Turns, then the turns between two rows, first turn first; the first pair answered
vuso (before |-> after):
[ -5   0 -27 -36   6  65   0  16  31  20 -12  21  53 -10  32  -8  14  34
  -6 -20  17  -8  25 -40  -8 -23  25  -1 -26 -17] |-> [-16  -1 -18  -8  21  50 -10  18  77  27   9   2  42 -15  22 -13  17  25
 -17 -27  -5 -20  22 -32   1 -22  39 -22  12   3]
[ -8  28 -23 -37   7  -8  -6  23 -48  11   2  37  30   9  49  31 -31  -6
 -55  19  31 -16  -1 -27  -8 -30   1  19 -32 -33] |-> [-50  18 -31  -8  41 -13 -18  47  23   4  26  -5 -20   6  26  42  -8   5
 -59  12   6 -25 -12 -32 -19 -29  34  -9   0 -29]
[-12 -20   0  25   8  22 -22  12  47   2  -2   5 -15 -12 -18  -4  18  17
  33 -32 -23  -2  -1 -10  13 -17   9 -13   1  13] |-> [ 22 -19  21  25  -6  17 -15 -21  11  15  -7  29  19 -17   0 -21  -1  -5
  34 -27 -12  -2  16  -1  27 -18 -11  -5   2  22]
[-22   0 -23  -4   9 -33  -1  12  20  -5  38  -2  25 -10  14   7  21  24
 -21   4  -1 -35   3   6  10 -13  20 -11 -14  -8] |-> [ -3   6 -12   5   2 -41   0  -5   4   3  39   8  43 -12  21   0   8   8
 -27  -5   0 -41  17  12  16 -10   6  -7  -7  -3]
Bisa (before |-> after):
[ -7   6   8  -5   1  10 -18 -20   1 -18 -15   6 -14  11 -30   8  14  14
  17  11  -4  -6 -11  37 -21 -25  -3  -8   8   9] |-> [-15   4  -4 -14   4  24 -10  -5  13 -13  -9   4 -14  13 -32  13  12  24
  16  10  -6   3 -13  14 -30 -28   5  -4  -8   3]
[-18 -16 -18   1  10  50   9  23  28  35 -37  45   5  20 -35 -15  11  17
  28 -59  15  13  10 -57  -6  -8   0   9 -32  35] |-> [-21  18 -44   6  19   8  34  48 -17  32  16  35   8  31 -14 -15 -15  10
 -32 -24  29  18 -20 -69  -1  -6   5   4 -28  32]
[-28  -1  -3  11   5  29 -25  11  16  21   5   3  -2 -22  10  -4  11   7
  11 -22 -10 -12  -4 -14 -16   0  33  -5  19  -7] |-> [-23  11  -9  13   5  10 -14  22  -5  17  31   1  -2 -15  19  -5   4  -4
 -16  -8  -6 -13 -13 -18 -15   3  34 -12  17 -14]
petef (before |-> after):
[-33  -2 -42 -29   3  23   5   5   4  18 -14  44  56 -16   6  -5  14  26
  13 -29  -6  -2  22 -15 -22 -15  13  14 -31 -31] |-> [-25  11 -28  12   8  16  27  18  17  41  15  41  55  -6   9 -27 -15  11
 -13 -49 -18  13   4 -37 -10  -9   8  20  -7   4]
[  7   0 -23 -17  19  14  -8  13  19 -30 -33 -18 -22  11  -8  21 -18  19
 -20  28  14  17 -13  -8 -24  -1  56  -9 -28  -6] |-> [  0   6 -25  -8  25  20  -8  18  26 -18 -17 -17 -11  11  -9  10 -23  21
 -28  17   2  14 -10 -19 -21   0  60 -11 -22  -8]
[-11  -2  -1   8   1  15  -1  17  34 -10  -4 -18  -6   2 -28   9  11  39
  11 -20  -2   1   4  -1 -15   8  18  -4 -36   7] |-> [ -9   0   2  18   5  13   3  16  32   0   2 -20  -7   6 -32   4   6  33
   6 -22  -4   3   7  -5 -14  10  15   0 -26  17]
[  4  -1   7  15   8   4  10  -3  10   4  10  -5 -13   7   3  -5  -7 -11
 -21 -12 -14   9  -3   3  12   9  -8 -12  20   4] |-> [  9  -5  15   3  -2   4   6  -5  -1  -2  -4  -6 -25   7  -5  -1   4  -8
  -5  -3  -6  15  -4  21  11   4  -7 -11  16   7]
doloz (before |-> after):
[  4 -18  25  26 -13   3  -5  -5 -11 -12  41   9 -22  17  -8 -28 -14   5
  10  25   3  20  30  -8  37  23 -11 -14 -29   1] |-> [ -2 -17  16  26 -11   3  -1   8 -12 -15  49   8 -21  18  -6 -25 -15   8
  -4  28  12  24  22 -18  32  24  -3 -12 -35  -5]
[-21   1 -37 -10  15  14  15  30  12  12   2 -26 -23   1  -7  30 -36  22
 -22 -23   6  21 -38  -7  -6  33  -5   3   1 -18] |-> [ 25  -5  -9 -21 -10  10  -1 -27 -26  13 -24  17  27 -12   6  20 -48  -4
  -3 -25  13   1   1  27  17  37 -24  16   2 -23]
[  4 -10 -15   0   8   4  -2   5  26 -11 -14  -1  10  -6   2  -9  15   9
   2   2   3 -18  16   7   7 -10  13 -15   6  -8] |-> [  0 -11 -15  -2  10   3  -1   5  22  -7 -13  -1   9  -6   1  -6  12  10
  -3   0   8 -18  15   4   7 -12  13 -15   4 -11]
[ 35   6   7 -37  -1 -10  13  14 -51  19  14  13 -10  17  31   3 -30 -19
   2  19  30  26 -11 -20   5  13  -7  32  -7 -15] |-> [ 34  -7  46   2  -7  -5   6   2  -6  24  -2  -1 -44  22   7 -10 -20 -27
  27  -1   7  25  -8  -5  17  17  -4  24  33  28]
Pairs:
Between the rows of a pair lie 2 to 3 turns.
[ 31   1  32  10  -7  27  12  12  -3  30 -32   7  -1 -18  -5 -15 -13 -33
  39  -2   0  13  27   7  36   7 -40   4  -8  36] |-> [ 14  26 -14   4   9  20  38  57 -30  27  15   3   5 -10  13  -5 -30 -17
  -7  16  12  22  -3 -34  16   7 -29   5 -30  13] | Bisa then doloz then Bisa
[-45 -23 -23  11  -4  27 -15  13  52  36  32  -7  40 -16 -23 -19  21  10
 -38 -28 -18 -10  27 -11 -25  -2  16   6  -4 -15] |-> [-18 -18 -29   0 -15  13  -6   0   7  31  37  15  69 -17  -4 -17   5  -1
 -55 -15  -2 -20  31  -4 -15   0   4  14 -10 -26] | doloz then Bisa
[-27  -3 -30 -10 -10  32  -3  20  25  12  16  -2   5   0  -6   5  12  11
   1 -25   1 -18   5 -13  -4  11   0  -7   8 -19] |-> [ -7  17 -27  -4 -10  -3  11  10  -6  10  44   2  15   1  16 -10  -6  -5
 -30  -9   8 -19   2  -7   9  15 -11 -10  19 -10] | Bisa then vuso
[ 10 -68  10 -19 -20 -24   5 -32 -18 -21 -45  -4 -16   8  10  32  10  -3
 -26  20  30 -28  11  12  61  12  17  -4  11 -14] |-> [-25 -75 -14 -21 -12  12   0   7  21 -14 -48 -17 -31   4  -2  38  28  29
 -14  -2  20 -16   5 -26  36   8  28  -4 -15 -19] | Bisa then doloz
[-48  24 -47 -20  23 -43  11  37   2 -15  26 -17 -23   8  10  26  17   5
 -22  28  11 -18 -53  -7  -8  -5  16 -15  13 -30] |-> [-38  -6   2  20  21 -37 -19  -2  68   2   5 -20 -27   3 -14   1  27 -16
  13 -11 -25 -37 -23  15  11   1  17 -24  58  13] | doloz then petef then doloz
[ -1 -18 -20 -29  -1 -20 -22 -27 -50 -19  14  49   0   1   1  53 -24 -18
  -9  32  31 -50 -14   0   5  -5 -18  11 -19 -37] |-> [-16 -43  18   0   1 -13 -40 -38  21 -21 -11  19 -47  -1 -33  52   5 -17
  31  13  -2 -58 -11  19   8   3  -8  -3  19  -7] | doloz then petef
[  5  25 -12 -29   3 -13  10  22 -46  -8 -10   1 -22   4   8  22  -8 -11
  16  20  20  25   0   5  -6  -1 -22   5 -15   0] |-> [ -8  24  -8 -19  10  -6  12  38 -25  -4  -5 -17 -50   6   0  22   0  -3
  14  14  16  32 -13  -3 -13   1 -15   2  -5  13] | doloz then doloz
[-16   0  -3   6  20 -42 -32 -24  -7 -19  16 -19  -2 -31  14   0   7 -18
  -1  46 -25 -38  16  61  31   1   8 -26  43 -22] |-> [-15  12 -33 -35  11 -20  -9  -1 -70 -26   1   2   6 -20  30  20   2   8
  -5  63   6 -11  -2  40  12  -5  -4  -2 -12 -50] | doloz then vuso then vuso
[-36   8 -27   5  22 -27 -22  -9  -2   4  39   0  31   4  -1  -6 -12   3
 -28  10 -21  -6   8 -10  -2   2  11 -10   8 -29] |-> [-41   0 -13  17  29 -20 -21  -5  23   8  38 -17  10   8 -14 -16 -10   2
 -22   3 -26  -6   3  -8  -3   7  10 -18  26 -14] | doloz then doloz
[-32  -3 -13  29  24   2   4  31  61   5  49 -26  20  -4  -4 -20   8  11
 -19  -6 -26 -23  20 -26 -19  -6  19 -14  24  -4] |-> [ 25  20   0   0  -4 -16  20  -5 -37   5  41  17  64   0  27 -30 -30 -21
 -32  14   3 -23  24  -8   3   3 -17  10   7 -12] | Bisa then vuso
[ 45  12  31  29 -24 -28   6 -37 -31  14   0  31  37   6  -2 -37 -26 -41
 -12  -4   7   2   9  27  30   4 -19   0  22  33] |-> [ 15  17  27  52  -2 -43  11   0  10  -3  34 -20 -35  16 -14 -14 -10 -29
 -27   4  -4  11 -26  13  23   9  -1 -23  45  50] | doloz then Bisa
[-28   6  20  46  14 -12  27  38   9   9  23   0 -11  -3 -13 -30 -41   2
 -45  14 -12   4  18 -56 -24 -22   4  10   6  -3] |-> [-11  12  28  39  10 -39  24  17 -24 -10  27  11  -6  -9   2 -29 -48 -12
 -53  33  -7  -3  20 -37  -9 -20  -2  11  13  -6] | Bisa then doloz
[ 29   2  24 -14 -26   7 -13 -11 -31  -3 -36  25   9  -1   0 -15 -11 -21
  47  14  16   8  15  31   5  -8 -14 -15 -13   8] |-> [ -6  14   3  13   7  -4  11  46   7  -7   8 -21 -52  15 -11  -5  -2  -1
  16  14  11  26 -35  -4  -6  -6   9 -36  -2  23] | doloz then Bisa
[ 14  20  -1 -10   5  -6  11  -8 -40   9   8  18  38   1  17 -11 -22 -20
  -9   3  23   0  11  -4   8   7 -12  11 -13  -2] |-> [-27   7 -20 -12  15  26   2  24   6   9   3   1  14  -1   1   4  -2  16
   5 -14  12   3   1 -27 -19  -3   7   9 -28 -18] | Bisa then vuso then petef
[  4 -14 -19   2  18   8 -34 -56  33 -28 -40  28  -3 -14  -9  31  26  35
  41  19  20 -22  45   7 -32  11  -1  -5  16  -8] |-> [-23 -10 -50  29  43  19 -12  -7  67 -12   6  10  -1  -5  -4  26  11  47
   0   5  11 -11  21 -42 -45  12  12 -13  23  -3] | doloz then petef
[  1 -18  15   4   3 -27 -35 -17  38 -10  -4 -21  15  -4  -5  -4  27   0
  35   8  -7 -11  20  25   7 -11  15  -6  35 -15] |-> [-24  -4 -19  13  21 -28  -9  29  38   0  47 -33  17   4   4  -3  16  11
 -10   8  -4   2  -6 -20  -8 -16  24 -12  22 -22] | doloz then petef
[ 22  12  29   9 -19 -27  -4 -34 -19   3  15   6  -3  -4  -4   6 -22 -55
  16  -7  13 -13 -30  14   7   9 -21   5  25  25] |-> [-19  20 -25 -26  -3  -9   4  15 -34 -10  19  -3 -18  -7   4  42  -4 -14
   9  12  28  -7 -51 -12 -31   6   3   0 -19 -23] | doloz then doloz then vuso
[ 27   3 -13   8  14  11  23   4 -39  25  10   5 -42  20 -12 -18 -20  -3
 -28 -11  31  29   4 -11   7 -14 -27 -21   5  49] |-> [ 41 -10  -3 -11   0  24   7 -17 -44  19 -27  25 -25  14 -18  -9 -15  -2
   6 -15  35  20  28   6   8 -14 -37  -7  -4  41] | vuso then doloz then Bisa
[-23 -16  -3 -33 -43  41 -45 -12   4  20 -71   4   1   0 -25  19 -20  -8
  64  26  -5   7  37  23  29   0   1   1  -8 -20] |-> [-21 -24  16  -3 -32  28 -48 -24  35  25 -52 -10  -3   0 -33   3 -24 -26
  54  19 -27  -3  34  34  45   4  11 -10  29   2] | vuso then vuso
[-22  13 -39 -28 -18  26 -13  17 -10  19 -19  -2  31  -6  -2   7   7  23
  -3 -20   7  -1 -15 -33 -26  -6   5  23 -41 -32] |-> [-17  11 -19  22  -8  16  -3  24  30  37  23 -13  25   6 -11 -22 -13   4
 -31 -41  -9  -5 -25 -45 -17   0   8  14  -3   3] | petef then vuso
[-15  -7 -25 -23  -1  14  -7   3  18 -13 -19  10  31 -29  13  27  21  20
  10  -5  -1 -17  23  -7  -9  -2   0   1 -33 -21] |-> [  3   8 -21 -20   1 -20   3  -7 -19 -23  10   8  31 -23  24  26  -3  -2
 -22  20   6 -16  11   8  12   5  -6   0 -21 -20] | Bisa then Bisa
[-10  -2   1   6 -13  44   4  21 -16 -31 -52  -6 -21  -1 -15  22  19  35
  23   0  14  16 -15   5 -14  19 -13   5 -23 -18] |-> [ 33  14  27  51 -17  -8  10 -14 -36 -14  -6   7  13   6   4 -17 -24 -20
 -24  -4   6   6  -7  20  29  22 -20  -2  33  17] | Bisa then vuso then vuso
[ 19  22  10  -1  -9  -7   6  -3 -47 -13   9  -7 -17   8  18   2 -15 -13
 -16  23   8  24 -12  10   8   4 -11   7  -5   3] |-> [ 12  -2  36  12 -11  11 -10 -14  -1  -8 -23 -13 -36   9  -8  -8   0  -9
  20   1  -8  22   0  19   9   9  -6   8   7  22] | doloz then Bisa
[ 13   2  25  10 -13  20   5 -15  22  19  -3  13 -17   7 -14 -22 -22 -10
  11 -29  -7  21   4  -4  15   8 -16   9  14  38] |-> [ 22  21   8 -15 -22  12  17 -15 -32   4  -8  28  -4   7   1 -14 -31 -11
   2  -9  15  21  -3   5  15   7 -20  20  -8  18] | doloz then petef then doloz
[ 32  10  31  35  -6 -20  19 -12  13   2 -11  -6 -30   8  -8 -13 -11 -19
   2 -13  -9   5  -1   1   7  10 -13  -1  33  33] |-> [ 21  13  25  29  -6   0  31  15   9  -2 -15 -12 -53  16 -10   1  -1  -3
   5 -10   4  22 -19 -15  -6   9 -18   4  13  31] | vuso then doloz then vuso
[ 32  15  -5  -4 -19   7  20 -12 -59  22   9  28  37   0  16 -13 -28 -13
 -24   2  14  17  -4 -15  10   2 -13  19 -16   3] |-> [-11  -9   5  20   2  43   8  19  34  31 -19 -12 -29   6 -25  -8  14  20
  19 -35 -15  30 -17 -32 -10  -1   5   4  -1  27] | Bisa then Bisa then doloz
[-10  -9 -52 -33  26   0  -3  16   2  28  17  14 -44  -1  21  12  33 -14
   0  -7   5   3 -10 -28   8 -13 -23   2 -13 -13] |-> [  9 -20 -34 -39   8  14 -16  -7   0  41 -12  35 -22  -9  16   1  33 -21
  27 -16   1  -3  16 -21  13 -10 -28  13 -13  -9] | doloz then Bisa
[ -9  14  10  20  21 -11 -26 -24  14   0  50  40   2  16 -33 -38  12 -35
  24 -17 -25  -2  16   8  28  -8 -15   7  -6  27] |-> [ -5  16   0  17  22 -15 -15 -13   2   4  68  43   9  19 -24 -45   4 -34
   5 -12 -19   3  11  -5  23  -8 -13  14 -20  17] | doloz then vuso then doloz
[ 18  30  27  -5   4 -12  35  -1 -31 -25 -29 -24 -58  17  -9  32  -9   3
   2  32  42  27 -22  27   2  13   0   4  -8  29] |-> [ 15  40   1 -23   1 -20  38   1 -59 -27 -14  -8 -25  11  16  35 -13   3
 -19  47  57  15 -15  20   1   9   2   4 -20   3] | vuso then doloz
[-34 -15   0  -7   3  14  10  -5  -2  27 -19  37  73  -9 -17 -11  10 -29
 -11 -26   1  28  52 -11 -12  16  21  35 -58   0] |-> [-14   9  -1   6   3 -21  19 -11 -35  17  10  42  78  -2  -3 -12  -7 -50
 -41  -4  12  26  46   5   6  21  14  22 -46   0] | Bisa then Bisa
[-20  -6   1  -2   7   9   1  -4  29 -13  -2 -24 -17  -3 -16  21  26  12
  11  -3   3  -4  -6  12  -6   3  11 -16  10 -11] |-> [ -8  -6  21   9   3   8  -8 -14  29 -13  -5 -24 -19   0 -18  10  16  -1
  12  -7   0  -6  -3  19   0   8   4 -14  28   6] | Bisa then doloz then doloz
[ -2 -38   4 -16  -2  -7 -19 -32   4  -8 -33  11  -1   8 -22  12  28  -4
  28   0   1   2  30  42   6 -14   4 -13   7  -4] |-> [-28 -35 -17 -15  11  -9 -19  -8  21 -13  -4   0  -8   5 -18  23  36   9
   8   8  -4  -2  18  27  -5 -17  24 -26   8 -24] | doloz then doloz then vuso
[-22  11  -1   3  -2   3  23  47   8  -6   9 -32 -63  19  -7   4   3  12
  -4   2   2  42 -51 -19 -16  -9   2  -9 -11  35] |-> [  6   3  33  29  -3 -32   5   1  26  -3  14 -26 -49  16 -10 -16  -7 -25
  -8   3  -9  17 -28  16  17  -1   2 -25  41  52] | petef then vuso
[  6  37   2   2   1 -45  15  -8 -31 -16  33   4   5  24  14 -12  15 -30
 -21  10  20   6 -19  24  16   2  -4 -15   2  12] |-> [ 18  22  32   4  -8 -36   6 -28 -20 -18   2   6 -11  17  -1 -14  24 -27
  12  -2  18   4  -8  43  18  11 -10  -7  16  27] | vuso then doloz
[  0  -3   5  25  -3  45 -27   4 -12  -4  -7  24  -3   9  -6 -10 -18 -33
  28 -20 -11  29  10   9  26 -25   1  -7  43  60] |-> [-20  -9  -5   9   4  48 -37  16  -4 -24 -20  10 -34   5 -10  16   6 -11
  48  -7 -12  31   5  23  10 -26   9 -17  33  42] | petef then vuso then vuso
[ -5 -17  61  29  15  17 -19 -12  25   5 -12 -24 -46   2 -22 -30  21  19
 -14 -25  10  30 -14  12  -6  15 -12  -9  25  48] |-> [ 14  -4  35 -14   1  43   4   4 -38   8 -27   9  -5   5  -1 -31   0  34
 -21 -27  33  49 -11 -18 -21   8 -37  26 -35  22] | Bisa then vuso then vuso
[ -2  10  18   7  -4  -4  17  10  -2   0  -2   7 -46   9  -1   2 -17  16
  23  -1   3   3 -17   3  10   5   0   8   1  23] |-> [  7   2  26   2  -8   1   2 -13  -3  -1 -19  16 -26   3   4  -2 -17  12
  39  -9   1  -5   0  20  17   3  -7   9   6  16] | doloz then petef then doloz
[-18   7 -41 -23  11  -2  29  22 -20  13  42  -7  23  -8  14 -34 -15  -3
 -46   8  -1   1  10 -25  -5  22  14   5 -23 -33] |-> [-31  -3 -18  14  21   1  28  27  31  19  37 -36 -22   5  -7 -43  -5  -5
 -34 -12 -14   7  -4 -18 -12  26  16 -11   5   1] | doloz then doloz
[ 21 -13   2  -9   9 -16  -7 -10 -24 -29  36   3  13   6  38  34   4 -19
  -4  23   3  -7  11  20  37  21  18 -20  -5  -2] |-> [ 24 -17   1 -17   2   3  -9 -14 -31 -25  14  17  30   2  36  36   7 -20
  12  19   4  -6  18  19  34  18   9  -7 -16 -12] | doloz then vuso then petef
[-22 -20   2  23  16  34 -13  23  68  18  -1 -14   2 -11 -20 -24  16  13
  11 -46 -20   3   5 -27 -13  -4  10   3   6  19] |-> [-21  12 -39  11  21 -21  -1  26   7   2  67 -10  41  -9  21 -17 -13  -3
 -57   5  -3 -11  -8 -21  -1  -3  13 -10  11 -17] | doloz then vuso then Bisa
[  1 -12  17   1  -1  29 -14  -4  27   5 -21 -24   2  -3 -21  -8   5  11
  11 -18   2 -18   2 -18  -3  -1  -5   6   3   1] |-> [ 13  11  15   6   1   1   7  10  -2  -5  13 -32  -6  12 -12 -11 -17   0
 -25   4  15  -7 -20 -23   5   4  -5   3   6  12] | Bisa then petef then Bisa
[ 34 -11  40  -5 -26  -4  17  -8 -33 -26 -43 -13 -39  19  -6  -1   0  14
  26  -1  19  24  -6  12   9  21 -21  28  -7   3] |-> [ 19  -1  15  -3 -17 -10  28  17 -29 -35 -18 -30 -55  24  -4   6  -2  21
   8  15  26  31 -29  -1   1  13 -11  16  -7   1] | doloz then Bisa
[  4 -24  -1 -20 -17  12 -15 -11  -1 -18 -42   6 -22  -6   4  28  30  -7
  37   6   3  -2  10   3  -7 -17 -18   7   6  -6] |-> [  0 -17 -14 -29 -20  13 -14  -3 -10 -22 -33   8  -8  -9   9  24  30  -1
  28  13   8   2  13   0 -12 -20 -17  10  -3 -20] | doloz then doloz
[  5 -12  34  39  15  14   1  -3  49  40 -11 -13 -15   9 -10 -21  -6 -11
  18  -7 -22   5  30  -9  16  11   0   2   3  78] |-> [  7 -11  11 -35  -2  30 -13 -16   3  12 -66   6   8  -2   2  14  21  13
  59  11   8  -4  47  16  -2  -1  -6  22 -46  26] | petef then vuso then petef
[ 10 -19   1  12   6  13 -14 -15   2  19   6  12  71 -27  -8 -30 -19  -9
  -2 -25  -4 -26  22 -32  23   4 -10   6   3  15] |-> [ 15  -5  16  36  20 -21  -7 -10   6   8  32 -12  35 -15  -8 -27 -21 -23
 -29  -4   0 -20  -2 -17  34   7  -3 -14  32  35] | doloz then Bisa then Bisa
[ 19  14  38  24  -6 -49   4 -17  -9 -12  19  -6  -7  13   9  -9 -16 -28
 -35  18  -4  -2  -5  28  34  10  -9 -14  40  22] |-> [ 17   2  47  16  -8 -48  -7 -26   5 -25   0 -10 -21   5   0  -3  -2 -27
  -9  20  -3 -10   3  46  28  11  -8 -11  40  26] | doloz then Bisa
[-11  24 -37 -51  -2 -18  23  26 -91 -48   8 -14 -24   4  11  40  16  27
  -3  66  34  18 -31  18 -22  -8   5  -8 -49 -47] |-> [-25   1  -5 -11  14 -47  -5  10 -24 -64   8 -55 -73  -1 -17  46  47  21
  18  65   8 -10 -20  55  -3  -2  28 -43  14 -22] | Bisa then vuso
[ 13  25   9  -6  -9 -37 -39 -39 -20 -34 -12  10  18  -4  30 -14  14  -7
   5  31   6 -23 -18  72   2   1 -31  -4 -14 -43] |-> [-31  13   5  18  17 -27 -43  -4  47 -26  -2 -25 -33   0   5  -2  38  15
  13  14 -13 -18 -42  54 -10  -2  -5 -23   3 -31] | doloz then petef
[  5 -20  -1 -41  -7 -28   8  -3 -49 -29  -9  35  46 -24  46  19  -8 -15
  12  30  38 -31  21  43 -13  16 -10  22  -6 -54] |-> [ 34 -29  61   5 -18 -16  15 -24 -20 -13 -39  26   7  -6  20  -6 -12 -35
  42  -2  20  -9  26  53  10  23 -27  28  34  12] | doloz then vuso
[ -8  -9 -19 -26 -18  22 -13  -5 -12  10 -14  27  49 -12   4   0   6   6
   4 -18  -4 -12  13  -7  -6 -11   5  11 -29 -26] |-> [  7   7 -22 -21 -15  -7  -7  -9 -37   5   9  28  50  -2  19   4  -8  -8
 -18   4   7 -10   9   3   1 -11   1   6 -18 -25] | Bisa then Bisa
